[[-0.04 -2.17 -0.86]
 [-0.77  1.16  0.10]
 [ 2.43 -1.82 -0.30]
 [-1.28 -0.39  0.88]
 [-4.72 -0.77  0.12]
 [-2.84 -1.21  0.46]
 [ 0.35  0.26 -0.15]
 [-1.94  5.06 -1.49]
 [-1.78 -0.93 -1.18]
 [ 0.74  1.66 -0.01]]
:
[[-0.04 -2.17 -0.86]
 [ 2.43 -1.82 -0.30]
 [-2.84 -1.21  0.46]
 [-1.78 -0.93 -1.18]
 [-4.72 -0.77  0.12]
 [-1.28 -0.39  0.88]
 [ 0.35  0.26 -0.15]
 [-0.77  1.16  0.10]
 [ 0.74  1.66 -0.01]
 [-1.94  5.06 -1.49]]

[[ 2.02  0.18  0.72 -1.04 -5.64  0.33 -0.76  0.88 -0.05 -1.04]
 [-0.79 -0.02  0.70  0.42  1.40 -0.69 -0.85 -1.32 -0.34  0.89]
 [ 5.14  0.07 -0.91 -2.25 -2.61  0.71 -0.04  0.27  0.23 -1.27]
 [ 1.87 -0.57  1.44  1.45  2.14  0.18  0.18  1.12 -0.79  0.90]
 [ 4.96  0.03  1.75 -1.17 -0.34  0.71 -0.72  0.66 -0.05  0.40]
 [-2.97 -0.33  0.20  1.14  0.34  0.18 -0.11 -0.17 -0.07 -0.12]
 [ 2.38  0.14 -1.12 -1.23 -0.87  0.01  0.79  1.16  0.62  0.48]
 [-0.99  0.05  4.43  0.42 -1.15  0.23 -0.10 -0.42  0.28 -2.93]
 [-1.28 -0.07  1.33  0.49 -1.68 -1.08  0.23 -0.06 -1.71  0.18]]
:
[[ 1.87 -0.57  1.44  1.45  2.14  0.18  0.18  1.12 -0.79  0.90]
 [-2.97 -0.33  0.20  1.14  0.34  0.18 -0.11 -0.17 -0.07 -0.12]
 [-1.28 -0.07  1.33  0.49 -1.68 -1.08  0.23 -0.06 -1.71  0.18]
 [-0.79 -0.02  0.70  0.42  1.40 -0.69 -0.85 -1.32 -0.34  0.89]
 [ 4.96  0.03  1.75 -1.17 -0.34  0.71 -0.72  0.66 -0.05  0.40]
 [-0.99  0.05  4.43  0.42 -1.15  0.23 -0.10 -0.42  0.28 -2.93]
 [ 5.14  0.07 -0.91 -2.25 -2.61  0.71 -0.04  0.27  0.23 -1.27]
 [ 2.38  0.14 -1.12 -1.23 -0.87  0.01  0.79  1.16  0.62  0.48]
 [ 2.02  0.18  0.72 -1.04 -5.64  0.33 -0.76  0.88 -0.05 -1.04]]

[[ 3.81  1.73 -2.63  0.98 -1.95]
 [ 2.97  5.66  1.40  0.10 -0.73]
 [-0.90 -0.18  1.39 -0.98  1.51]
 [-0.55 -2.70 -0.37 -1.21  1.57]
 [-4.54 -2.72  2.31  0.91  0.32]
 [ 4.78  3.23 -2.18 -0.80 -1.02]
 [-0.73  1.55  1.98 -0.10  0.13]
 [ 0.15  1.08  1.25  0.39  0.16]
 [ 3.65  1.20 -1.91 -0.09 -0.33]
 [ 1.24 -1.45 -1.58  0.11 -0.23]
 [-1.66 -3.49 -0.81 -0.51  0.86]]
:
[[-1.66 -3.49 -0.81 -0.51  0.86]
 [-4.54 -2.72  2.31  0.91  0.32]
 [-0.55 -2.70 -0.37 -1.21  1.57]
 [ 1.24 -1.45 -1.58  0.11 -0.23]
 [-0.90 -0.18  1.39 -0.98  1.51]
 [ 0.15  1.08  1.25  0.39  0.16]
 [ 3.65  1.20 -1.91 -0.09 -0.33]
 [-0.73  1.55  1.98 -0.10  0.13]
 [ 3.81  1.73 -2.63  0.98 -1.95]
 [ 4.78  3.23 -2.18 -0.80 -1.02]
 [ 2.97  5.66  1.40  0.10 -0.73]]

[[ 0.44  0.98 -2.27 -5.28 -2.15  4.32]
 [ 3.28  3.05  2.53  4.70 -2.70 -3.24]
 [-3.29  1.02  0.42  2.32  4.04  0.47]
 [-1.93 -2.63  1.75  3.09  1.05  3.40]
 [-5.07 -2.87 -3.01 -1.98 -3.57  5.14]
 [-3.17 -5.06 -1.20 -2.98 -2.23 -4.44]
 [-3.60 -0.39 -3.52 -0.64  3.50 -5.13]
 [ 5.60  2.13  5.12  5.13  3.91 -4.98]
 [ 3.10  1.87 -0.12 -1.08  3.03 -0.28]]
:
[[-3.17 -5.06 -1.20 -2.98 -2.23 -4.44]
 [-5.07 -2.87 -3.01 -1.98 -3.57  5.14]
 [-1.93 -2.63  1.75  3.09  1.05  3.40]
 [-3.60 -0.39 -3.52 -0.64  3.50 -5.13]
 [ 0.44  0.98 -2.27 -5.28 -2.15  4.32]
 [-3.29  1.02  0.42  2.32  4.04  0.47]
 [ 3.10  1.87 -0.12 -1.08  3.03 -0.28]
 [ 5.60  2.13  5.12  5.13  3.91 -4.98]
 [ 3.28  3.05  2.53  4.70 -2.70 -3.24]]

[[ 0.05  1.90  0.75 -0.36 -2.48 -1.24  3.04 -2.23 -2.46 -2.17  2.32]
 [-0.22  1.31 -0.23  0.77  1.13  1.03  0.34  0.24  0.97 -1.16  1.39]
 [ 0.33  1.07 -0.04 -0.23  1.82 -1.22 -1.28  1.77 -0.93  0.56 -0.23]
 [ 0.68  0.08 -0.33  0.19 -1.55 -1.11 -5.40 -0.04 -0.37  1.40  6.01]]
:
[[ 0.68  0.08 -0.33  0.19 -1.55 -1.11 -5.40 -0.04 -0.37  1.40  6.01]
 [ 0.33  1.07 -0.04 -0.23  1.82 -1.22 -1.28  1.77 -0.93  0.56 -0.23]
 [-0.22  1.31 -0.23  0.77  1.13  1.03  0.34  0.24  0.97 -1.16  1.39]
 [ 0.05  1.90  0.75 -0.36 -2.48 -1.24  3.04 -2.23 -2.46 -2.17  2.32]]

[[-4.26 -3.05 -1.04]
 [ 0.16  3.19  0.78]
 [ 0.22  4.55  2.02]
 [-5.88  0.05  0.19]]
:
[[-4.26 -3.05 -1.04]
 [-5.88  0.05  0.19]
 [ 0.16  3.19  0.78]
 [ 0.22  4.55  2.02]]
